In the data rows, zero lies at 7.5, halfway between 7 and 8.
Here are some points, each followed by its number:
c(10, 10, 6, 8, 0, 2, 6, 6) 0
c(11, 5, 10, 4, 8, 8, 6, 4) 1
c(5, 6, 7, 4, 5, 10, 10, 13) 2
c(5, 8, 11, 12, 5, 8, 13, 10) 3
c(8, 9, 10, 5, 5, 8, 10, 8) 4
c(9, 9, 8, 3, 1, 4, 5, 7) 5
c(4, 8, 6, 6, 7, 7, 5, 5) 6
c(8, 11, 10, 1, 3, 4, 5, 9) 7
c(4, 7, 8, 4, 6, 11, 11, 13) 8
c(6, 10, 8, 9, 6, 9, 10, 8) 9
c(7, 9, 7, 8, 4, 9, 10, 12) 10
c(5, 9, 8, 7, 5, 10, 12, 14) 11
c(6, 8, 8, 3, 4, 11, 10, 13) 12
c(10, 6, 11, 4, 8, 7, 5, 3) 13
c(5, 8, 7, 7, 7, 6, 6, 4) 14
c(7, 10, 7, 6, 4, 9, 9, 12) 15
c(5, 6, 8, 4, 6, 11, 10, 13) 16
c(4, 5, 9, 4, 8, 13, 11, 13) 17
c(3, 9, 11, 10, 4, 9, 14, 14) 18
c(7, 9, 11, 8, 7, 9, 11, 7) 19
c(6, 8, 8, 8, 6, 10, 12, 13) 20
c(5, 8, 8, 5, 9, 8, 4, 6) 21
c(9, 8, 9, 2, 3, 5, 4, 8) 22
c(5, 8, 7, 4, 4, 11, 10, 13) 23
c(8, 11, 10, 1, 3, 4, 5, 9) 24
c(5, 8, 8, 5, 4, 11, 10, 13) 25
c(10, 5, 11, 2, 7, 6, 5, 4) 26
c(5, 9, 8, 9, 8, 6, 6, 4) 27
c(4, 9, 10, 12, 3, 8, 15, 13) 28
c(4, 6, 8, 4, 5, 11, 11, 13) 29
c(6, 10, 9, 0, 3, 3, 3, 8) 30
c(9, 10, 8, 7, 4, 7, 11, 10) 31
c(7, 8, 9, 10, 9, 7, 6, 5) 32
c(8, 7, 9, 3, 5, 5, 4, 7) 33
c(10, 5, 11, 5, 8, 7, 5, 4) 34
c(8, 10, 9, 9, 8, 8, 10, 7) 35
c(6, 10, 7, 5, 5, 8, 14, 12) 36
c(5, 8, 8, 3, 7, 7, 4, 6) 37
c(6, 8, 8, 10, 8, 7, 6, 4) 38
c(5, 9, 8, 9, 5, 10, 12, 13) 39
c(6, 7, 8, 2, 6, 11, 9, 12) 40
c(11, 6, 10, 3, 7, 8, 5, 4) 41
c(11, 9, 6, 8, 1, 4, 5, 6) 42
c(7, 6, 11, 6, 8, 11, 9, 8) 43
c(10, 7, 12, 6, 10, 8, 8, 6) 44
c(6, 7, 12, 10, 6, 10, 11, 9) 45
c(6, 9, 8, 8, 5, 10, 11, 12) 46
c(6, 8, 8, 9, 9, 8, 5, 6) 47
c(8, 10, 7, 6, 5, 7, 12, 10) 48
c(11, 9, 6, 8, 0, 3, 6, 6) 49
c(8, 9, 9, 2, 3, 4, 5, 8) 50
c(9, 9, 8, 9, 6, 8, 7, 7) 51
c(10, 8, 9, 6, 7, 7, 8, 5) 52
c(5, 10, 9, 8, 8, 7, 6, 6) 53
c(8, 8, 6, 5, 4, 9, 8, 12) 54
c(7, 9, 7, 5, 5, 8, 12, 11) 55
c(4, 9, 9, 5, 9, 7, 4, 5) 56
c(4, 8, 11, 12, 4, 10, 14, 12) 57
c(9, 7, 9, 3, 4, 6, 5, 8) 58
c(5, 8, 9, 5, 8, 7, 4, 6) 59
c(11, 9, 6, 8, 1, 3, 5, 6) 60
c(3, 10, 11, 12, 2, 9, 14, 12) 61
c(7, 9, 9, 2, 3, 4, 4, 6) 62
c(6, 7, 13, 10, 8, 11, 11, 9) 63
c(9, 8, 9, 7, 9, 10, 6, 5) 64
c(8, 8, 8, 7, 8, 10, 8, 6) 65
c(5, 9, 9, 8, 9, 8, 5, 6) 66
c(9, 7, 12, 5, 10, 9, 8, 6) 67
c(6, 9, 8, 6, 7, 9, 13, 9) 68
c(7, 7, 11, 10, 7, 9, 11, 8) 69
c(7, 6, 12, 6, 7, 9, 12, 7) 70
c(4, 9, 5, 5, 6, 6, 5, 4) 71
c(6, 9, 7, 6, 4, 9, 10, 13) 72
c(8, 9, 7, 7, 4, 8, 11, 10) 73
c(10, 7, 11, 7, 7, 7, 5, 4) 74
c(10, 9, 7, 5, 8, 8, 6, 5) 75
c(5, 7, 7, 6, 7, 10, 10, 10) 76
c(5, 7, 8, 4, 7, 12, 11, 13) 77
c(5, 7, 8, 5, 5, 11, 10, 14) 78
c(9, 8, 8, 6, 4, 4, 5, 5) 79
c(10, 8, 5, 5, 4, 7, 8, 9) 80
c(5, 8, 6, 4, 5, 6, 5, 6) 81
c(8, 11, 11, 2, 3, 4, 5, 9) 82
c(4, 9, 11, 12, 4, 8, 14, 13) 83
c(10, 5, 11, 2, 8, 8, 5, 5) 84
c(5, 7, 7, 2, 5, 10, 10, 13) 85
c(6, 8, 8, 9, 7, 10, 11, 11) 86
c(6, 9, 7, 9, 8, 7, 4, 4) 87
c(4, 8, 12, 13, 5, 9, 14, 12) 88
c(9, 8, 7, 6, 3, 4, 5, 5) 89
c(9, 7, 5, 13, 6, 7, 7, 3) 90
c(7, 7, 4, 12, 5, 6, 6, 3) 91
c(10, 8, 9, 9, 9, 9, 7, 6) 92
c(6, 7, 7, 4, 6, 11, 11, 14) 93
c(5, 9, 4, 9, 4, 4, 6, 5) 94
c(10, 7, 10, 4, 7, 7, 5, 4) 95
c(8, 7, 11, 7, 9, 8, 8, 5) 96
c(5, 10, 5, 5, 3, 5, 5, 8) 97
c(10, 8, 8, 8, 8, 8, 6, 5) 98
c(3, 9, 8, 4, 8, 6, 4, 5) 99
c(8, 10, 9, 9, 6, 9, 9, 8) 100
c(4, 9, 9, 7, 8, 8, 6, 6) 101
c(6, 7, 12, 9, 8, 11, 11, 9) 102
c(10, 7, 9, 6, 6, 7, 6, 4) 103
c(8, 8, 9, 2, 3, 4, 4, 7) 104
c(5, 12, 7, 4, 3, 5, 5, 8) 105
c(6, 8, 12, 10, 7, 11, 10, 9) 106
c(9, 4, 7, 11, 5, 7, 6, 4) 107
c(3, 9, 12, 11, 5, 9, 14, 13) 108
c(7, 8, 4, 9, 5, 5, 6, 5) 109
c(9, 6, 6, 6, 2, 3, 5, 5) 110
c(9, 8, 6, 6, 7, 8, 7, 6) 111
c(9, 10, 7, 7, 5, 8, 10, 9) 112
c(7, 9, 7, 6, 7, 8, 10, 9) 113
c(6, 8, 6, 3, 4, 10, 9, 13) 114
c(9, 8, 9, 3, 3, 5, 4, 8) 115
c(10, 7, 9, 8, 4, 4, 4, 5) 116
c(9, 9, 10, 3, 4, 5, 5, 8) 117
c(4, 8, 6, 5, 7, 6, 5, 5) 118
c(9, 9, 8, 9, 5, 6, 8, 7) 119
c(6, 8, 8, 11, 7, 8, 6, 6) 120
c(7, 8, 10, 7, 7, 8, 13, 8) 121
c(5, 7, 12, 11, 7, 10, 12, 10) 122
c(7, 7, 6, 3, 4, 10, 6, 10) 123
c(7, 9, 11, 1, 4, 5, 4, 7) 124
c(4, 9, 13, 10, 7, 9, 11, 10) 125
c(9, 6, 10, 3, 8, 6, 5, 4) 126
c(8, 9, 12, 8, 9, 10, 10, 7) 127
c(4, 8, 12, 9, 7, 10, 11, 11) 128
c(9, 10, 7, 7, 5, 8, 10, 9) 129
c(10, 8, 7, 6, 7, 7, 7, 5) 130
c(7, 9, 12, 10, 7, 8, 13, 8) 131
c(3, 12, 6, 6, 3, 4, 6, 8) 132
c(7, 9, 7, 6, 8, 9, 7, 8) 133
c(6, 9, 9, 10, 8, 7, 6, 5) 134
c(10, 8, 8, 9, 7, 6, 8, 4) 135
c(10, 5, 10, 3, 8, 8, 5, 4) 136
c(4, 9, 11, 12, 5, 10, 14, 12) 137
c(5, 8, 9, 9, 8, 11, 11, 11) 138
c(6, 7, 10, 9, 6, 9, 11, 10) 139
c(8, 11, 8, 5, 2, 3, 4, 7) 140
c(4, 9, 10, 6, 9, 8, 4, 5) 141
c(8, 13, 12, 2, 3, 3, 4, 8) 142
c(8, 10, 6, 5, 5, 8, 12, 9) 143
c(7, 9, 6, 6, 7, 9, 10, 8) 144
c(10, 7, 8, 7, 4, 4, 4, 5) 145
c(5, 8, 7, 4, 7, 8, 5, 5) 146
c(4, 10, 8, 5, 8, 6, 4, 5) 147
c(3, 9, 11, 12, 4, 9, 14, 12) 148
c(4, 7, 11, 9, 6, 10, 12, 11) 149
c(7, 11, 7, 6, 4, 8, 12, 11) 150
c(8, 8, 9, 9, 7, 10, 9, 10) 151
c(8, 7, 3, 8, 4, 6, 6, 4) 152
c(5, 8, 8, 7, 7, 10, 11, 12) 153
c(9, 8, 7, 9, 7, 7, 7, 6) 154
c(5, 9, 4, 4, 3, 5, 6, 6) 155
c(8, 7, 11, 1, 6, 7, 4, 8) 156
c(8, 8, 5, 9, 5, 6, 7, 5) 157
c(6, 8, 7, 7, 8, 6, 7, 5) 158
c(3, 10, 10, 6, 9, 8, 5, 5) 159
c(6, 6, 8, 4, 7, 12, 10, 12) 160
c(10, 9, 7, 8, 1, 2, 6, 6) 161
c(7, 7, 7, 4, 5, 10, 10, 13) 162
c(8, 9, 9, 9, 6, 7, 7, 7) 163
c(9, 9, 7, 6, 3, 4, 5, 6) 164
c(8, 9, 10, 0, 4, 5, 4, 8) 165
c(11, 5, 11, 4, 8, 8, 4, 5) 166
c(3, 9, 8, 5, 7, 7, 4, 6) 167
c(8, 10, 11, 0, 2, 5, 5, 9) 168
c(3, 9, 13, 12, 6, 10, 13, 11) 169
c(9, 11, 8, 8, 5, 7, 10, 10) 170
c(5, 7, 7, 3, 4, 11, 10, 13) 171
c(5, 10, 9, 8, 7, 7, 5, 7) 172
c(6, 8, 11, 1, 6, 6, 4, 8) 173
c(7, 8, 10, 0, 5, 5, 4, 8) 174
c(6, 8, 11, 10, 6, 10, 11, 11) 175
c(6, 9, 7, 5, 4, 10, 9, 13) 176
c(11, 9, 6, 8, 0, 3, 6, 6) 177
c(5, 8, 8, 5, 5, 10, 11, 13) 178
c(12, 6, 11, 5, 7, 6, 6, 4) 179
c(10, 7, 12, 6, 8, 5, 6, 5) 180
c(10, 6, 10, 4, 8, 9, 7, 5) 181
c(5, 7, 7, 2, 5, 11, 11, 13) 182
c(3, 9, 8, 4, 8, 7, 4, 5) 183
c(9, 8, 6, 5, 4, 8, 9, 10) 184
c(4, 7, 7, 3, 6, 13, 10, 13) 185
c(9, 9, 8, 9, 7, 7, 7, 5) 186
c(7, 9, 1, 9, 0, 3, 7, 5) 187
c(6, 7, 6, 4, 6, 10, 8, 12) 188
c(7, 10, 12, 9, 7, 8, 13, 7) 189
c(7, 11, 7, 5, 3, 7, 12, 9) 190
c(9, 6, 12, 5, 8, 9, 6, 5) 191
c(5, 7, 12, 3, 7, 7, 3, 7) 192
c(6, 6, 8, 4, 7, 11, 10, 13) 193
c(10, 5, 11, 3, 6, 7, 4, 5) 194
c(9, 6, 10, 4, 7, 9, 7, 6) 195
c(6, 7, 7, 6, 8, 7, 6, 5) 196
c(8, 7, 3, 8, 3, 5, 7, 5) 197
c(10, 10, 6, 6, 4, 7, 8, 8) 198
c(7, 7, 4, 11, 5, 5, 6, 3) 199
c(8, 9, 10, 2, 4, 5, 4, 7) 200
c(4, 8, 12, 10, 6, 10, 12, 11) 201
c(4, 9, 11, 11, 4, 10, 13, 11) 202
c(6, 7, 2, 8, 4, 4, 6, 3) 203
c(9, 10, 8, 8, 5, 5, 7, 6) 204
c(7, 9, 10, 4, 4, 5, 5, 8) 205
c(5, 10, 7, 7, 4, 7, 14, 11) 206
c(8, 11, 11, 3, 4, 4, 4, 7) 207
c(7, 11, 11, 2, 3, 4, 3, 8) 208
c(4, 10, 9, 7, 9, 7, 5, 5) 209
c(9, 4, 11, 5, 9, 10, 6, 5) 210
c(8, 9, 8, 9, 8, 9, 9, 8) 211
c(8, 7, 9, 3, 5, 5, 3, 7) 212
c(5, 10, 7, 3, 5, 6, 5, 8) 213
c(6, 8, 8, 6, 7, 12, 11, 12) 214
c(8, 7, 12, 1, 8, 8, 4, 8) 215
c(8, 8, 6, 4, 2, 8, 7, 11) 216
c(3, 9, 11, 13, 5, 8, 15, 12) 217
c(4, 8, 9, 8, 7, 11, 11, 13) 218
c(9, 8, 11, 7, 8, 7, 10, 6) 219
c(6, 8, 12, 10, 6, 11, 9, 10) 220
c(12, 7, 10, 6, 7, 6, 7, 5) 221
c(10, 7, 7, 5, 7, 8, 6, 5) 222
c(11, 5, 10, 2, 7, 8, 4, 5) 223
c(8, 8, 5, 14, 5, 6, 7, 2) 224
c(6, 9, 9, 8, 7, 7, 7, 7) 225
c(3, 9, 7, 2, 6, 6, 5, 6) 226
c(4, 8, 7, 4, 5, 11, 11, 14) 227
c(10, 9, 7, 5, 3, 4, 4, 5) 228
c(4, 8, 10, 11, 2, 8, 14, 12) 229
c(9, 8, 5, 7, 0, 4, 6, 6) 230
c(10, 5, 7, 8, 5, 6, 7, 5) 231
c(6, 9, 8, 5, 4, 10, 11, 13) 232
c(7, 8, 5, 10, 4, 5, 7, 5) 233
c(5, 7, 8, 2, 5, 11, 10, 13) 234
c(7, 7, 4, 11, 6, 6, 6, 4) 235
c(7, 11, 10, 2, 4, 4, 5, 9) 236
c(9, 9, 8, 9, 7, 6, 7, 4) 237
c(6, 8, 4, 10, 4, 4, 7, 4) 238
c(4, 8, 11, 12, 4, 9, 14, 11) 239
c(3, 9, 8, 5, 9, 8, 6, 5) 240
c(7, 10, 7, 5, 6, 8, 13, 11) 241
c(7, 7, 7, 3, 5, 11, 9, 12) 242
c(6, 10, 8, 9, 6, 10, 11, 11) 243
c(4, 9, 10, 11, 5, 9, 14, 12) 244
c(8, 10, 12, 2, 3, 5, 3, 8) 245
c(9, 10, 8, 8, 6, 6, 7, 6) 246
c(5, 8, 8, 5, 4, 11, 10, 13) 247
c(9, 9, 8, 9, 5, 5, 8, 6) 248
c(3, 6, 9, 4, 7, 12, 10, 13) 249
c(8, 8, 10, 6, 7, 7, 11, 8) 250
c(7, 6, 4, 10, 5, 5, 7, 3) 251
c(9, 10, 7, 7, 6, 8, 8, 8) 252
c(9, 8, 9, 8, 9, 9, 7, 5) 253
New points follow, each followed by the numbers of its two nearest points above by angle, nearest first.
c(7, 6, 12, 5, 9, 10, 10, 7) -> 43 70
c(9, 9, 9, 7, 5, 8, 11, 7) -> 4 31
c(11, 6, 9, 5, 6, 6, 6, 6) -> 179 221
c(9, 10, 8, 9, 6, 10, 8, 9) -> 100 151
c(9, 7, 9, 6, 9, 8, 6, 4) -> 13 34
c(9, 7, 9, 7, 9, 9, 6, 5) -> 64 253
c(9, 8, 11, 7, 9, 8, 7, 4) -> 96 253
c(5, 9, 9, 8, 7, 11, 9, 11) -> 218 138
c(8, 7, 9, 8, 8, 7, 6, 3) -> 74 38
c(5, 8, 7, 7, 7, 7, 5, 5) -> 6 14
c(8, 7, 6, 3, 5, 11, 8, 12) -> 242 188
c(5, 8, 7, 4, 5, 11, 11, 14) -> 227 178
c(5, 5, 9, 4, 9, 12, 10, 12) -> 17 160
c(9, 6, 11, 4, 7, 9, 8, 8) -> 195 181
c(7, 8, 9, 8, 9, 10, 10, 8) -> 102 63
c(8, 10, 6, 6, 7, 9, 12, 8) -> 144 143
c(5, 12, 4, 7, 2, 4, 7, 8) -> 132 97
c(9, 10, 8, 7, 5, 7, 9, 5) -> 246 204
c(6, 7, 11, 9, 6, 10, 10, 9) -> 45 106
c(9, 9, 7, 6, 7, 10, 10, 8) -> 144 143
c(7, 9, 6, 6, 6, 9, 8, 8) -> 144 114
c(9, 7, 11, 7, 8, 10, 8, 5) -> 96 191
c(5, 9, 6, 6, 6, 7, 5, 5) -> 71 6
c(9, 11, 10, 5, 2, 3, 5, 8) -> 140 142
c(7, 8, 2, 9, 1, 4, 6, 5) -> 187 197
c(9, 9, 8, 9, 9, 9, 11, 8) -> 211 35
c(8, 6, 12, 7, 9, 9, 9, 6) -> 96 67
c(6, 9, 7, 3, 6, 6, 5, 8) -> 213 30
c(8, 8, 12, 9, 9, 8, 10, 7) -> 127 131
c(8, 8, 12, 8, 8, 8, 8, 6) -> 96 127
c(9, 9, 9, 9, 8, 7, 7, 5) -> 186 237
c(9, 8, 10, 6, 5, 7, 9, 7) -> 4 250
c(8, 8, 7, 5, 5, 10, 10, 12) -> 162 12
c(5, 10, 9, 8, 8, 7, 6, 6) -> 53 209
c(10, 5, 7, 8, 4, 5, 6, 4) -> 231 110
c(4, 9, 7, 2, 4, 5, 5, 7) -> 213 81
c(10, 8, 10, 9, 7, 7, 10, 5) -> 219 135
c(6, 7, 11, 10, 8, 10, 11, 10) -> 122 63
c(8, 9, 12, 10, 8, 9, 10, 7) -> 127 131
c(6, 8, 9, 7, 8, 9, 12, 10) -> 68 153
c(4, 7, 7, 7, 6, 11, 11, 13) -> 153 218
c(8, 8, 11, 10, 7, 8, 12, 8) -> 131 69
c(12, 5, 11, 4, 8, 8, 5, 3) -> 1 34
c(8, 7, 7, 7, 7, 7, 6, 5) -> 103 222
c(8, 7, 9, 9, 5, 6, 5, 6) -> 116 145
c(5, 8, 8, 5, 5, 10, 11, 13) -> 178 227
c(11, 7, 11, 5, 7, 7, 6, 6) -> 179 221
c(11, 6, 6, 6, 2, 5, 5, 6) -> 110 89
c(7, 8, 6, 5, 6, 9, 7, 9) -> 123 114
c(8, 9, 11, 8, 9, 8, 12, 7) -> 189 19
c(5, 5, 9, 4, 8, 11, 10, 11) -> 17 249
c(8, 6, 6, 13, 7, 7, 7, 2) -> 90 224
c(11, 5, 6, 7, 4, 5, 5, 5) -> 231 110
c(10, 10, 10, 4, 3, 4, 5, 8) -> 117 82
c(10, 9, 7, 6, 4, 8, 7, 9) -> 198 80
c(6, 8, 9, 5, 10, 8, 5, 6) -> 21 56
c(7, 6, 11, 7, 8, 8, 6, 5) -> 191 96
c(10, 5, 8, 10, 6, 7, 6, 3) -> 107 231
c(8, 10, 8, 8, 8, 9, 10, 7) -> 35 211
c(5, 8, 7, 7, 7, 6, 6, 5) -> 14 6
c(9, 10, 7, 9, 6, 8, 7, 7) -> 51 252
c(9, 8, 6, 6, 7, 8, 10, 8) -> 143 144
c(9, 8, 7, 6, 7, 6, 6, 4) -> 130 103
c(7, 12, 10, 2, 2, 4, 3, 8) -> 208 205
c(7, 7, 12, 10, 8, 11, 10, 8) -> 63 102
c(9, 7, 10, 2, 4, 5, 4, 6) -> 33 104
c(8, 7, 3, 8, 4, 6, 6, 4) -> 152 197
c(6, 9, 6, 6, 4, 9, 11, 13) -> 72 232
c(9, 8, 7, 7, 7, 7, 7, 5) -> 130 103
c(8, 8, 6, 4, 3, 9, 9, 12) -> 54 184
c(11, 8, 9, 6, 6, 6, 7, 6) -> 221 52
c(7, 6, 9, 8, 6, 9, 9, 9) -> 139 149
c(10, 9, 6, 6, 4, 8, 8, 8) -> 198 80
c(8, 10, 9, 9, 10, 10, 13, 9) -> 211 35
c(8, 10, 7, 6, 5, 7, 13, 10) -> 48 241
c(6, 8, 11, 10, 6, 10, 11, 10) -> 175 201
c(5, 10, 10, 8, 9, 7, 6, 6) -> 53 209
c(9, 9, 6, 6, 7, 8, 7, 6) -> 111 75
c(9, 7, 11, 6, 8, 8, 7, 5) -> 191 96
c(10, 8, 9, 8, 7, 7, 7, 4) -> 135 237
c(7, 7, 7, 4, 5, 10, 9, 11) -> 242 171
c(7, 9, 7, 5, 4, 9, 11, 10) -> 55 150
c(4, 9, 4, 4, 4, 4, 6, 6) -> 155 81
c(7, 8, 3, 10, 1, 3, 6, 6) -> 187 233
c(7, 7, 6, 3, 5, 10, 10, 13) -> 162 114
c(5, 8, 7, 3, 7, 12, 10, 12) -> 185 77
c(10, 7, 7, 7, 7, 8, 5, 6) -> 222 98
c(5, 9, 8, 7, 5, 10, 12, 13) -> 11 46
c(5, 10, 7, 6, 3, 10, 11, 14) -> 72 232
c(10, 10, 5, 7, 1, 2, 6, 5) -> 0 161
c(9, 7, 11, 5, 9, 9, 8, 6) -> 67 44
c(8, 7, 3, 8, 3, 6, 6, 6) -> 197 152
c(6, 9, 7, 5, 6, 8, 5, 6) -> 146 37
c(10, 7, 10, 6, 7, 8, 6, 7) -> 166 194
c(7, 7, 12, 5, 9, 10, 9, 8) -> 43 67
c(9, 7, 9, 8, 8, 9, 7, 4) -> 253 64
c(8, 8, 12, 6, 9, 9, 10, 7) -> 127 67
c(9, 8, 8, 6, 4, 4, 5, 5) -> 79 89
c(5, 9, 7, 7, 7, 7, 6, 4) -> 14 71
c(8, 7, 12, 5, 9, 10, 9, 6) -> 67 43
c(8, 9, 10, 1, 4, 5, 4, 9) -> 165 168
c(7, 7, 12, 10, 6, 9, 11, 10) -> 45 175
c(9, 9, 6, 5, 6, 7, 10, 8) -> 143 48
c(5, 9, 5, 4, 5, 5, 6, 7) -> 155 81
c(3, 9, 7, 3, 7, 6, 5, 6) -> 226 99
c(9, 8, 7, 7, 5, 8, 8, 7) -> 198 80
c(4, 8, 7, 7, 7, 7, 6, 4) -> 14 6
c(6, 8, 12, 10, 6, 9, 10, 9) -> 45 125
c(5, 12, 9, 8, 7, 7, 7, 7) -> 225 53
c(7, 10, 7, 7, 5, 9, 12, 10) -> 150 36
c(4, 9, 7, 8, 7, 6, 5, 3) -> 14 27
c(7, 11, 8, 8, 6, 8, 9, 9) -> 170 9
c(8, 7, 9, 2, 4, 7, 5, 7) -> 58 22
c(10, 7, 11, 7, 9, 8, 7, 5) -> 44 96
c(7, 8, 7, 6, 8, 8, 9, 9) -> 113 241
c(10, 9, 8, 9, 6, 7, 7, 7) -> 51 119
c(12, 5, 10, 4, 8, 8, 6, 4) -> 1 41
c(7, 11, 7, 7, 5, 8, 10, 9) -> 150 190
c(10, 7, 11, 5, 8, 9, 6, 6) -> 191 181
c(6, 11, 7, 5, 4, 8, 11, 11) -> 150 55
c(5, 7, 12, 10, 8, 9, 11, 9) -> 122 63
c(5, 9, 11, 8, 9, 8, 14, 9) -> 121 131
c(9, 9, 7, 9, 6, 9, 8, 8) -> 51 100
c(11, 5, 11, 6, 9, 8, 5, 4) -> 34 166
c(5, 9, 10, 9, 8, 12, 10, 11) -> 138 218
c(10, 7, 8, 6, 9, 9, 5, 5) -> 64 222
c(5, 10, 9, 9, 6, 10, 11, 11) -> 243 39
c(7, 11, 7, 7, 4, 8, 13, 10) -> 150 48
c(9, 7, 12, 7, 10, 8, 9, 5) -> 96 44
c(5, 8, 7, 7, 7, 11, 11, 12) -> 153 214
c(7, 6, 12, 7, 8, 10, 8, 9) -> 43 102
c(9, 9, 9, 7, 9, 8, 8, 6) -> 253 44
c(8, 8, 7, 6, 6, 7, 7, 5) -> 130 228
c(7, 10, 8, 11, 8, 7, 6, 5) -> 134 38
c(9, 9, 7, 5, 4, 4, 4, 5) -> 228 79
c(9, 8, 9, 8, 9, 9, 8, 7) -> 92 253
c(9, 7, 6, 7, 2, 4, 5, 5) -> 110 89
c(8, 6, 8, 6, 9, 10, 7, 6) -> 210 64
c(9, 10, 9, 4, 2, 5, 4, 7) -> 5 115
c(6, 7, 11, 8, 6, 9, 9, 8) -> 45 106
c(9, 8, 8, 6, 4, 8, 9, 10) -> 184 73
c(7, 7, 8, 7, 9, 8, 7, 4) -> 196 253
c(5, 7, 7, 4, 7, 11, 9, 12) -> 185 16
c(10, 7, 9, 8, 9, 10, 7, 5) -> 253 92
c(7, 7, 4, 10, 6, 6, 6, 6) -> 235 109
c(5, 10, 3, 10, 4, 4, 6, 5) -> 94 238
c(7, 9, 7, 6, 7, 8, 10, 9) -> 113 241
c(5, 9, 4, 10, 4, 4, 6, 5) -> 94 238
c(9, 10, 7, 6, 5, 7, 8, 9) -> 198 252
c(10, 7, 7, 6, 8, 7, 5, 4) -> 222 130
c(6, 9, 5, 5, 4, 6, 6, 6) -> 155 97
c(6, 7, 7, 4, 4, 10, 11, 14) -> 162 2
c(6, 9, 11, 10, 7, 8, 12, 8) -> 131 189
c(6, 6, 7, 3, 7, 11, 10, 14) -> 193 93
c(10, 6, 7, 8, 5, 6, 6, 3) -> 231 103
c(8, 10, 8, 8, 8, 8, 9, 7) -> 35 211
c(7, 7, 12, 10, 8, 10, 9, 8) -> 63 106
c(8, 7, 11, 7, 8, 8, 10, 6) -> 219 70
c(6, 8, 8, 7, 7, 11, 10, 10) -> 214 153
c(7, 9, 2, 10, 0, 3, 8, 5) -> 187 233
c(9, 7, 6, 6, 1, 3, 6, 5) -> 110 230
c(10, 7, 11, 6, 8, 9, 7, 5) -> 191 181
c(9, 7, 12, 7, 7, 8, 9, 6) -> 219 96
c(4, 8, 11, 10, 6, 9, 13, 12) -> 108 18
c(11, 7, 10, 5, 7, 5, 6, 4) -> 179 221
c(6, 6, 11, 5, 7, 11, 8, 8) -> 43 17
c(10, 6, 9, 7, 9, 8, 7, 5) -> 1 34
c(7, 7, 11, 0, 6, 7, 3, 9) -> 156 173
c(6, 8, 5, 9, 5, 5, 7, 4) -> 238 94
c(7, 7, 9, 6, 10, 10, 7, 5) -> 64 210
c(9, 9, 6, 6, 4, 7, 8, 8) -> 198 80
c(8, 9, 8, 8, 8, 7, 8, 5) -> 237 186
c(6, 7, 8, 4, 7, 7, 6, 7) -> 37 173
c(9, 8, 11, 5, 8, 9, 9, 7) -> 67 44
c(8, 8, 7, 6, 4, 8, 10, 12) -> 72 15
c(5, 6, 9, 6, 8, 12, 10, 12) -> 17 249
c(7, 9, 11, 7, 7, 8, 13, 10) -> 121 250
c(8, 10, 7, 7, 5, 8, 8, 8) -> 252 198
c(3, 9, 7, 3, 6, 5, 4, 6) -> 226 81
c(10, 9, 7, 5, 4, 6, 9, 8) -> 198 80
c(7, 7, 12, 1, 6, 7, 4, 8) -> 156 173
c(3, 8, 12, 11, 6, 10, 12, 9) -> 169 201
c(8, 10, 7, 6, 5, 9, 11, 10) -> 150 73
c(9, 9, 9, 8, 10, 8, 8, 7) -> 92 253
c(8, 7, 10, 7, 8, 9, 9, 6) -> 96 70
c(8, 8, 9, 9, 5, 6, 6, 5) -> 116 163
c(10, 8, 8, 9, 7, 7, 7, 6) -> 154 186
c(5, 9, 10, 8, 9, 8, 5, 6) -> 66 141
c(6, 7, 11, 0, 7, 6, 4, 7) -> 173 156
c(8, 7, 12, 8, 9, 9, 10, 6) -> 127 96
c(7, 7, 4, 11, 4, 5, 6, 3) -> 199 91
c(5, 8, 8, 7, 7, 9, 11, 11) -> 153 11
c(6, 9, 9, 12, 7, 7, 6, 6) -> 120 134
c(6, 9, 9, 8, 5, 10, 11, 12) -> 46 39
c(7, 8, 11, 9, 6, 10, 9, 9) -> 220 106
c(8, 9, 7, 5, 5, 8, 12, 10) -> 55 143
c(5, 7, 7, 3, 7, 12, 9, 12) -> 185 40
c(7, 9, 2, 9, 1, 3, 7, 5) -> 187 197
c(8, 8, 7, 6, 7, 9, 9, 8) -> 144 143
c(7, 6, 5, 12, 5, 7, 6, 3) -> 91 235
c(10, 9, 7, 7, 5, 7, 8, 7) -> 198 252
c(9, 8, 11, 6, 8, 9, 8, 8) -> 67 44
c(8, 9, 8, 9, 7, 10, 9, 10) -> 151 243
c(3, 13, 5, 5, 2, 3, 6, 8) -> 132 97
c(10, 7, 13, 7, 8, 8, 10, 5) -> 219 96
c(6, 10, 1, 10, 1, 3, 7, 5) -> 187 94
